In the rows, 128 means zero.
The rows below fall into families. The same turns and mirrors carry the whole set onto itself and the rows of a family onto each other. For each named row, which other rows are in its family? Write them in the order they are listed.
These 32 rows form 4 families of 8 rows each.
vupi: [126 147 109  83 140 155 130 131 134 160 125 153 124 153 125 110 129 146
 146 113 140]
sus: [136 143  94 151 153 118 122 125 105 117 131 137 133 120 116 136 169 152
 102 104 142]
kab: [141 145 129 113 102 165 125 109 124 118  84 154 131 144 124 124 142 116
  94 100  93]
Zas: [148 130 131 113 105 162 138 134 111  98  92 156 127 145 122 122 142 125
  83 110  97]
goroz: [127 138 102  91 133 155 140 130 137 163 122 157 116 146 129 121 120 143
 140 104 143]
Guf: [127 136 179 149 117 126 133 124 120  85 133 117 141 108 139 142 146 114
 109 139  91]
geniv: [117 130 181  96  98 152 135 136 150 125 115 116 125 145 135 119 104 109
 145 138 110]
Zepok: [117 145 172 157 123 114 140 139 115  76 125 113 127 115 127 149 140 128
  97 135 113]
Tudir: [129 143 100 146 152 114 111 136 107 133 124 145 134 117 105 136 165 150
  98 106 132]
ledam: [117 132 166 135 118 116 125 122 152 114  86 152 152 133 116 100 146 163
 141 105 117]
dis: [133 138 115 116 139 149 146 153 106 134 155 107 116 135 128 136 134  85
 104 145 136]
nesi: [147 151 101 146 153 123 113 142 124 125 132 146 130 102 109 127 155 151
  99  93 128]
sab: [125 134 174 154 119 115 117 130 119  80 125  97 142 118 121 133 154 117
 107 138 107]
Motep: [130 135 136 120  97 170 132 134 113 124 102 162 125 142 146 125 150 117
  86 105  97]
venar: [101 137 151 144 122 124 108 111 151 105  94 140 157 136 132 108 128 165
 155 115 121]
Mazed: [118 133 163 126 109 118 106 112 151 109  96 153 140 132 116 118 140 178
 140 105 119]
vig: [106 122 173 102 100 149 143 118 132 119 112 106 127 162 141 127 116 110
 148 148 122]
Lobim: [125 136 148 136 116 126 101 119 165 109  88 149 145 133 124 122 143 176
 144 110 120]
Badiz: [126 136 127 110 137 146 156 142  92 134 158 107 114 132 129 133 132  85
 103 131 131]
sukob: [ 98 139 142 126 151 111 117 132 148 125 155 104 129 114 108 133 132 135
 161 135 157]
pizo: [135 141 108 111 135 153 132 139 104 129 160  99 107 132 137 156 128  99
 107 135 131]
dapip: [113 140 151  92  94 148 149 129 146 131 120 101 122 150 146 127 104 118
 148 142 106]
Tid: [128 138  93 103 143 147 132 129 137 158 108 129 119 150 119 112 124 146
 144  94 151]
ful: [136 128 104  91 129 156 118 120 141 168 123 140 130 150 123 107 132 131
 153 106 138]
Pevi: [122 137 138 126 157 100 126 124 144 119 142  92 134 121 108 131 122 143
 163 136 153]
Kif: [104 143 145 132 148 109 118 127 145 145 154  97 130 120 129 133 132 136
 165 132 154]
tolek: [112 129 143 138 157 109 138 148 133 125 157  90 129 116 133 131 130 142
 161 131 148]
bip: [152 136 121 109 137 151 156 143 104 138 147 105 102 123 126 148 141  95
  99 117 122]
zof: [139 133 122 160 163 126 116 126 108 113 121 144 137 110 110 128 166 142
 106  89 137]
Duga: [154 132 137 114  98 155 133 133 108 118  97 157 128 157 138 122 142 126
  82 115 100]
Rinil: [126 125 169 160 108 110 123 134 122  82 126 108 132 116 121 145 147 117
  97 137 117]
bek: [123 129 178  97  95 152 140 129 149 111 128 116 124 154 140 117 110 112
 145 144 125]

The rest of the family of bek: vupi, Tudir, dis, Mazed, sukob, Duga, Rinil
The rest of the family of bip: kab, Guf, venar, dapip, Tid, tolek, zof
The rest of the family of Zas: sus, goroz, geniv, sab, Lobim, Badiz, Kif

The rows below fall into families. The same turns and mirrors carry the whole set onto itself and the rows of a family onto each other. For each named row, which other rows are in its family? Write them in the order they are listed.
These 30 rows form 5 families of 6 rows each.
Nerim: [163 112 143 121 139 102 102 118 138 136  80 115 183 161 154 131  70 140
 119 140 115 123 143 136 135 102 155  97 129 126 108 153  86 101 113 112
 126 167 113 160 125 121 113  88 148]
rolu: [112 130 167 142 140 112  91 100 131 116 119 154 131 141 180 123  98 129
 144 140 118 116 106 107 156  90 150 135 132  85 125 136 104 137 134 123
 127 174 137 123 181 109 158 104 163]
Fegi: [133 127 137 105 176  90  99 107 122 113  97 108 188 123 157 135 135 144
 147 128 137 177 113 159 123 149 151 121 115 115 109 149  86 101 144 108
 110 147 101 135 123  67 134 137 123]
Bura: [134 176 104 154 135 109  94 113 152  95 144 114 173 112 150 151 109 135
 121 126  94 146 130 139  99 113 178  95 149 106 136 119 110 151 110 114
  97 114 116 114 176 100 140 138 136]
kad: [162  98 147 127 127 104 104 130 136 133  88 121 177 161 107 162 112 128
 101 115 112 117 158 136 112 101 145 111 120 133 113 132 101 116 150 128
 167 143 119 151 119 114 109  90 138]
soru: [135 174 122 181 117 100 119 131 168 109 129 126 168 134 130 151 140 128
 116 150  99 146 121 123  97 111 177  88 138 115 101 149 139 115 122 126
  87 110 111 154 160 123 148 139 141]
fegu: [139 111 133 115 155 109 111 123 190 136 113 149 160 115 172 122 127 118
 155 104  99  89 133 108 102 115 152 106 131 127 119 154  80 126 111 108
  95 115 148 128 157 109 117 137 121]
geti: [100 125 155 125 144  97  65  87 106 106 128 139 133 139 174 127 109 132
 130 124 125 140 108 121 151 110 139 114 124  95 138 116  91 133 151 133
 152 161 132 100 161  96 147 107 161]
Kurut: [116 130 121 111 163 101  92 109 173 126 137 140 153 105 174 128 143 115
 145  81 102 116 136 116  91 135 154  99 136 123 136 136  86 131 126 120
 113 112 137  90 153  96 118 145 126]
Lifit: [110 117 140 144 109 105  97 119 124 117 119 147 139 153 135 150 135 117
 133 124 113 103 112 118 155  88 136 142 139 108 152 127 127 131 141 132
 172 166 139 119 163  85 148 103 157]
Zitos: [134 126 149 141 155 111  82  97 127 110 141 125 187 145 161 125  92 176
 126  83 124 167 121 151 116 133 133 109 148 125 134 101  93 133 151 154
 143 168 125 112 168 144 144 127 156]
kuboz: [133 164 122 186 133 118 121 132 141 110 115 105 178 110 103 164 145 128
 120 132  91 128 129 130 105  94 183 134 128 108 140 136 131 133 129 105
 114 132 126 141 166 101 151 124 140]
rodes: [151 170 124 167 138 116 123 122 171 114 128 122 174 121 148 135  99 141
 140 140  95 137 122 138 102  95 184 114 143 102 116 152 107 142  99 103
  73 132 121 140 178 101 152 143 133]
Mer: [141 127 146 126 142  95  93 121 130 118  83 124 190 152 128 140 102 148
  88 130 110 125 164 143 137  96 142  96 134 142 119 151 112 103 139 119
 128 142 112 154  93 134  97  96 128]
Vep: [145 116 146 138 124  88 106 121 138 134  91 126 175 175 134 138 112 139
 100 138 123 139 139 124 124 121 148  78 129 145  98 153 118  77 135 146
 141 150 105 164 117 145 115  91 153]
vika: [119 123 133 133 143  89 113 133 190 139 119 156 160 127 155 126 169 114
 145 100 107 107 120 104  93 133 138  92 125 134 104 156 120  95 131 127
 103 104 140 132 133 116 120 151 132]
Verip: [ 90 132 161 157 118  94  89 108 136 117 128 164 122 150 166 124 140 124
 133 132 118 121  95  94 149 104 132 110 130 100 121 137 135 109 148 143
 140 152 142 125 161 119 155 119 173]
suvo: [123 136 170 127 169  90 104 115 127 112  98 135 182 130 132 122 148 160
 134 133 133 169 124 164 131 116 133 137 115 121 105 168 110 105 159 113
 100 146 111 150  99  82 138 151 107]
sitof: [150 109 162 148 145 126 106 108 159 123 137 147 181 154 165 113  84 179
 144  86 118 137 113 139 120 115 123 120 149 128 121 117  83 142 132 148
 122 166 145 133 186 155 147 138 151]
somik: [118 187 126 176 131 108 111 123 157  96 135 131 176 118 123 139 128 146
 109 132  93 138 142 143 115  86 171 113 159 120 142 149 137 138 118 117
  82 124 117 132 153 113 142 145 121]
kiz: [152 110 171 118 171 102 118 109 142 128  93 128 183 139 154 118 118 161
 163 137 137 164 108 154 128 130 144 139 109 115  90 164  78 106 140 112
  97 162 112 160 143  84 147 139 121]
nimil: [ 86 139 171 139 135  93  78 104 120 101 121 170 137 144 163 124 125 133
 122 131 121 119 122 120 167  84 129 139 143 101 141 136 134 134 160 134
 142 164 133 115 139 107 143 109 144]
sigaf: [140 111 159 160 136 125 124 116 149 119 140 142 186 155 114 137 135 169
 135  74 119 152 118 152 106 121 136 147 150 140 140 121 110 135 153 162
 153 168 129 126 184 128 154 139 133]
dudu: [125 122 163 134 144  84 113 118 137 125 100 136 178 152 144 125 156 147
 148 143 142 172  91 142 132 141 129 121 111 121  84 161 122  82 155 131
 114 150 109 163 122  91 151 145 138]
dapob: [153 124 122 111 147  94  91 108 124 124  97 101 184 151 141 140  92 138
 103 126 113 150 152 149 111 121 163  72 127 135 120 146  82 100 119 121
 134 148  98 135 115 105 106  99 138]
rab: [102 127 137 120 153  99  99 124 181 118 124 161 163 113 150 120 158 127
 130  91  99  95 140 121 113 111 130 111 143 146 142 149 106 128 134 116
 100 105 153 116 131 110 110 155 108]
Tok: [129 127 159 173 130 111 108 114 160 114 144 149 179 157 146 126 124 172
 125  92 123 152 105 127 111 133 127 107 149 141 116 115 122 117 153 168
 126 149 135 139 180 173 151 141 159]
Gufa: [127 125 169 154 139 115  94 108 143 101 144 159 189 157 139 118 105 186
 113  88 122 154 132 160 128 110 114 123 159 141 133 115 112 140 162 163
 130 160 131 131 154 154 138 143 127]
Mufa: [136 107 132 140 149 112 113 133 173 145 117 133 167 117 115 131 165 128
 140  71  89 101 131 122  87 115 134 116 115 140 136 141  92 116 135 115
 132 119 160 122 139 101 123 152 127]
sut: [148 131 161 144 155 100 118 131 128 131 101 123 187 140 116 146 148 144
 151 118 132 165 111 163 113 119 141 159 112  99  98 145 120 116 162 115
 137 163 108 146 120  66 159 142 127]

The rest of the family of soru: Vep, vika, Verip, dudu, Tok
The rest of the family of sut: kad, Lifit, kuboz, sigaf, Mufa
The rest of the family of nimil: Mer, suvo, somik, rab, Gufa
The rest of the family of Nerim: rolu, fegu, rodes, sitof, kiz

The rows below fall into families. The same turns and mirrors carry the whole set onto itself and the rows of a family onto each other. For each named row, which other rows are in its family? Write them in the order they are listed.
These 21 rows form 7 families of 3 rows each.
reset: [111 166 147 155 126  70 115 147 126 110 163  94]
Linuz: [142 129 156 110 130 131 151 133 128 138 145 113]
Noz: [127 164 141 126 120 127 154 174 104 104 145  72]
nupo: [162 145  81 144 144 138 114 150  93 116 151 104]
diz: [123 167 101 141 134 122 131 171  93  91 152  71]
kepa: [ 95 161 137 138 125 115 127 164  99  97 156  80]
pubi: [167 168  90 158 144 123 123 170 127 102 122 102]
sep: [112 132 108 142 151 111 100 115 106 124 158 122]
Viliz: [169 160  90 147 117 102 124 108 103 136 160  79]
Suziz: [164 153 138 128 123 117 158 128 165 124 143  97]
bisi: [142 157 157 139 125 115 146 165 150 117 120 114]
zera: [159 138 153 118 122 140 148 152 119 139 143 111]
venud: [133 149 126 149 112  90 114  96 108 140 165  95]
Bug: [105 134 138 139 138 119  96 132 104 124 162 125]
sodo: [177 140  82 130 149 134 139 144 107 123 144  98]
lefug: [108 159 126 166 146  99  99 145 132  99 134 120]
nenus: [166 162  72 151 144 115 122 126 143 103 148  90]
durag: [165 151 131 134 102 103 145 110 116 150 156  85]
Mibo: [113 152 126 150 138  93 109 109 154 111 157 112]
Zav: [165 170 147 135 114  94 156 168 130 119 149  79]
Kedim: [158 175  92 160 139  86 117 161 112 100 155  76]

The rest of the family of Noz: diz, kepa
The rest of the family of sodo: Linuz, sep
The rest of the family of lefug: pubi, bisi
The rest of the family of nupo: zera, Bug
The rest of the family of durag: Viliz, venud

The rows below fall into families. The same turns and mirrors carry the whole set onto itself and the rows of a family onto each other. For each named row, which other rows are in its family? Write them in the order they are listed.
These 36 rows form 6 families of 6 rows each.
kupi: [136  80 140 130 138 145 157 147 138 101 156 133 123  83 142 106  86 158
 109 158 169  96 122 117 143 114 198 137 137 145 122]
keter: [158  88  96 112 122  99 159 126 106 100 126 105 155 117 131 164  71 199
 103  65 168 131 150 103 146 149 160 122 115 126 139]
Sef: [140  69 139 121 148 160 160 144 143  89 164 140 125  90 140  95  79 158
 134 138 144 103 131  94 143 123 202 156 128 136 136]
bune: [143  64 134 139 148 151 169 159 156 107 157 148 125  85 147 119  79 150
 100 145 159 103 129 121 139 113 207 137 136 128 114]
pibot: [189  82 151 167 173 144 169 155 119 119 163 154 149 122 148 117  71 120
  95 136 140 106 145 112 127  88 196 144 135 127 108]
gur: [184  62 127 150 130 117 195 126 110 131 174 141 139 108 144 149  87 151
 138 135 141  80 128 131 154 124 184 166 130 106 103]
Gafeb: [179  80 133 143 147  96 147 126  61 110 143 110 171 136 134 147  74 149
 113  53 138 103 156  93 145 150 129 134 113 135 108]
lenid: [149  83 129 129 158 145 166 139 135 108 151 144 117  87 141 125  73 136
 116 167 159 104 118 113 144 121 207 142 128 125 106]
loder: [142  80 111  94 129  82 175 143  97 109 126 105 160 108 129 162  83 196
 114  79 153 109 142 103 148 155 173 115 104 128 137]
mok: [138  67 137 131 145 161 163 145 144 101 159 136 141  92 139 102  64 160
 121 157 160 124 115 102 142 128 198 155 142 138 126]
Goko: [132  74  94 129 113 102 167 131 107  89 134 103 152 112 143 160  81 190
  94  58 162 123 130 119 155 147 165 115 108 126 127]
lugu: [172  86 145 161 181 144 171 142 111 113 147 156 137 107 153 114  64 103
 110 141 142  99 126 115 114 112 195 153 134 129 109]
vov: [188 100 159 163 173 151 161 153 114 106 154 131 152 104 138 120  76 117
 114 131 122 108 119 110  97 116 189 156 144 135 113]
Tezu: [147 113 107 122 144 119 147 148 103  88 111 112 155 122 141 130  75 168
  85  59 164 146 151  97 123 137 152 116 114 155 147]
dud: [182  93 137 150 147  82 170 143  63 102 118 110 184 122 146 155  78 162
 110  52 140 109 141 100 119 150 157 126 122 139 122]
ragop: [176  52 138 140 136 121 185 137 111 101 176 132 128 115 140 136  69 149
 150 129 130  87 136 104 154 139 179 182 139  94 109]
Ragin: [133  97 121 137 150 122 149 142 105  93 126 120 168 131 140 127  75 167
  72  58 162 137 145 102 131 120 170  97  99 161 145]
tofuv: [148  87 134 108 157 149 166 152 149 114 162 126 128  89 122 126  83 151
 118 160 136 107 119 112 126 121 205 142 125 126 128]
Vupa: [182  62 132 149 157 125 184 121 113 127 162 149 139 100 143 148  61 135
 129 147 146  83 124 119 138 124 201 159 133 100 100]
bim: [132 106 124 125 147 121 143 148  91 102 123 133 178 116 137 117  76 158
  85  74 169 128 148  78 135 132 146 111 111 181 130]
dusam: [129  77  92 108 110 105 162 122  95 109 135 110 169  89 136 147  84 191
 106  73 169 103 134 101 157 148 149 129 120 141 124]
ver: [190  83 168 163 170 146 158 144 100  95 165 144 151 128 144 100  64 125
 125 128 131 103 144  84 126 111 185 165 138 134 120]
buk: [142  95 133 122 157 134 124 134  93 101 131 120 167 110 133 108  83 157
  97  61 153 120 150  85 135 133 151 108 104 177 136]
gefof: [185  85 121 151 143  94 175 133  70 115 152 123 178 154 138 154  70 154
 114  47 136 128 146 116 132 137 139 132 116 134 126]
Veni: [148 121 120 110 154 112 149 151  88  93 112 104 168 106 138 119  97 163
  95  70 147 134 139  94 124 124 171 108 108 166 141]
lefo: [182  93 111 143 144  98 166 129  81 106 121 118 176 135 142 152  64 167
  98  39 149 126 157 104 119 141 148 130 121 131 139]
Zogu: [182  61 149 149 148 119 188 143 123 122 167 132 146 106 127 163  62 148
 132 141 130  84 122 118 121 148 190 162 139  99 109]
rop: [179  53 124 146 135 136 192 128 108 123 173 126 147 109 143 134  66 151
 137 140 134 101 121 121 148 132 178 184 146  93 115]
diruk: [178  95 112 155 139  95 165 128  70 103 139 106 175 148 142 158  75 157
  89  50 143 127 146 111 142 122 153 122 106 124 121]
Nepe: [173  92 111 141 136  96 173 132  55 124 136 122 184 134 141 148  77 149
 102  59 144 105 153  96 141 137 125 140 113 136 121]
bavub: [180  82 155 163 172 153 175 155 103 115 160 147 158 137 144 105  58 117
 115 142 134 125 134  97 126 115 174 167 136 134 121]
laf: [177  92 163 164 173 126 172 155 108 116 161 157 152 133 150 106  69 109
 109 127 142 102 140 112 118 103 181 153 140 150 106]
Nazag: [135 104 132 130 150 124 138 152  98  84 135 115 163 128 136 110  71 160
  84  71 165 146 140 105 122 129 156 103 124 173 144]
kosi: [186  62 126 158 137 124 186 143 121 117 169 136 131 105 150 150  81 142
 117 136 142  91 130 128 150 115 190 162 144  92  89]
Savo: [145  75  98 116 107 116 161 124 101 100 148 100 150 105 130 151  87 204
 115  77 164 124 129 124 159 149 157 115 114 129 142]
gim: [129  63 104  99 125 108 149 126 105 107 142 106 145  98 130 143  89 182
 121  63 152 103 143 105 162 161 146 125 106 135 124]

The rest of the family of dud: loder, vov, tofuv, Veni, Zogu
The rest of the family of Nazag: kupi, gur, gefof, laf, Savo
The rest of the family of Tezu: keter, lenid, lugu, Vupa, lefo
The rest of the family of pibot: bune, Goko, Ragin, diruk, kosi

